One turn sends every row of this set to another row. A few are shown first. Where does it send the rows asked after them?
pevub: [-10  35   4   2   9   7   7  10 -24   0   0 -16 -24 -18 -10  24 -14  15
 -11 -18 -14   0   1  -2  -4  -8 -19 -12  -2   6   4 -11 -17 -20]
lolop: [-13  -4   1   3  -1 -10  11  19   8 -14 -31 -12  -5   1 -13  -8 -20  -1
   7 -14  -2   0   7  -2 -11 -21  14 -10   4   2  -7  -2   1  -2]
Sif: [ -1  12  -2  18 -12  -5   3   9   4   7 -21  -9  -9   5 -15   4 -32   3
   1 -35 -13  -7  -6  -8 -12 -13  11 -15 -21   4  -6   6 -21 -28]
toza: [ -9  -2   2  -1  -7  -6   7  20   6 -12 -29 -14  -2   4 -12  -7 -16  -4
   7 -17  -9   1   6  -2 -13 -22  22 -14   3   3 -10  -3  -1  -1]
muk: [ -3  16   6   9  -5   7  17   7 -18  15 -20   0 -14 -15  -2  15   3   0
  -1 -15 -27 -11   2  -9  -5  -4 -19  -7  19   6 -20  -3   4 -23]
Musop: [  0  13 -23  11 -20  -4   7  -1 -11  -2  10  -8  -7  10 -12  -1  -4   7
   6 -28 -10  -1  -8   6 -32 -26 -16  17 -16  -4   3 -19   0   0]
Zozit: [-16  17  -4  17 -36   3 -13  13 -15  -6  17   1  -1  -1  18   9 -12  -8
   6 -28   1  -9  17  -7 -21  -6 -11   6 -12  -3  -5 -12   3   6]
Zufez: [-42  10 -12   3  -6  -1  11  12 -22   9  -9  -8   1   7  17  -6 -18  11
  -2 -17 -18   6  10 -21 -15  23  -9 -22  -2   9 -14 -20  -6   1]
peto: [-41  13 -19   4 -14   3   9  12 -21  11 -10  -3  -1   7  17 -12 -21  14
   0 -18 -15  10  13 -17 -15  20 -11 -17  -5  12 -17 -21  -6  -1]
Bafek: [ -2  12  -3  15  -9 -10   3   3   7  10 -19  -4  -5   5  -9   1 -31   2
   9 -39 -13 -13  -7  -9  -9 -14  12 -15 -17   5  -4   2 -20 -26]
nubop: [ -3  14   8   6  -7   4  22  10 -13  13 -15  -4 -14 -12  -2  15   1  -3
  -2  -9 -25 -12   6  -3  -9  -4 -16 -12  21   3 -17  -4   1 -26]
dev: [ -1  11 -25   6 -25 -10   4   4 -13   1   9  -7  -7  10  -2  -2  -1   4
   3 -25  -7  -2 -10  -6 -34 -25 -22  16  -8  -2   6 -20   5  -1]
Tis: [-26   6 -18  11  -3 -20 -16  16 -24  11   2  -8 -12  -4   8 -19 -19  15
  18 -14 -12  14  -4   4 -20   5 -18 -21  -6  -2 -14   1   9  -9]
geto: [  0  12 -27   6 -20 -11   6  -2 -16   0  11  -3  -8  12  -4  -1  -3   2
   2 -27  -9   0  -7   1 -35 -22 -17  15 -14  -5   5 -24   4  -3]
det: [-41  13 -18   9  -9   4   6   7 -20   5 -10   4   1   6  15 -12 -21   9
   5 -21 -15  13  10 -15 -14  21 -12 -23  -7   9 -14 -24  -8   0]
lanim: [ -7  37   6   3   5  11   1  13 -24   1  -3 -16 -20 -13 -11  30 -13  16
  -6 -21 -15   3   7  -6  -6  -9 -17 -16  -3   7   8 -14 -12 -18]
vofe: [ -7  37   2  -1   3  12  -2  14 -24   1   4 -14 -22 -10 -12  25 -13   9
  -3 -25 -15   2   9  -9  -4  -4 -20 -10   2   7   8 -19 -15 -20]
lil: [-30   5 -24  14  -7 -20 -12  13 -27  15  -1  -5 -12  -2   9 -11 -17  12
  19 -16  -7  19  -8   5 -21   2 -17 -21  -3  -3  -8  -2  12  -8]
nanik: [-12  -8  -4   2  -1 -11  10  21   5 -12 -33  -6  -4  -1  -5  -8 -23   2
   8 -14  -5   4   1   0 -17 -23  15 -10   4   5 -10  -6  -3   2]
talum: [-13  19   1  17 -31  -1 -15  14 -18  -5  22   6   4  -1  13  10 -13  -5
   0 -27  -2  -9  15  -6 -24 -12  -9   4  -7 -10  -9 -12   2   6]

geto turns into lanim
dev turns into pevub
Musop turns into vofe
Where do these go?
Tis turns into Bafek
Sif turns into Zozit

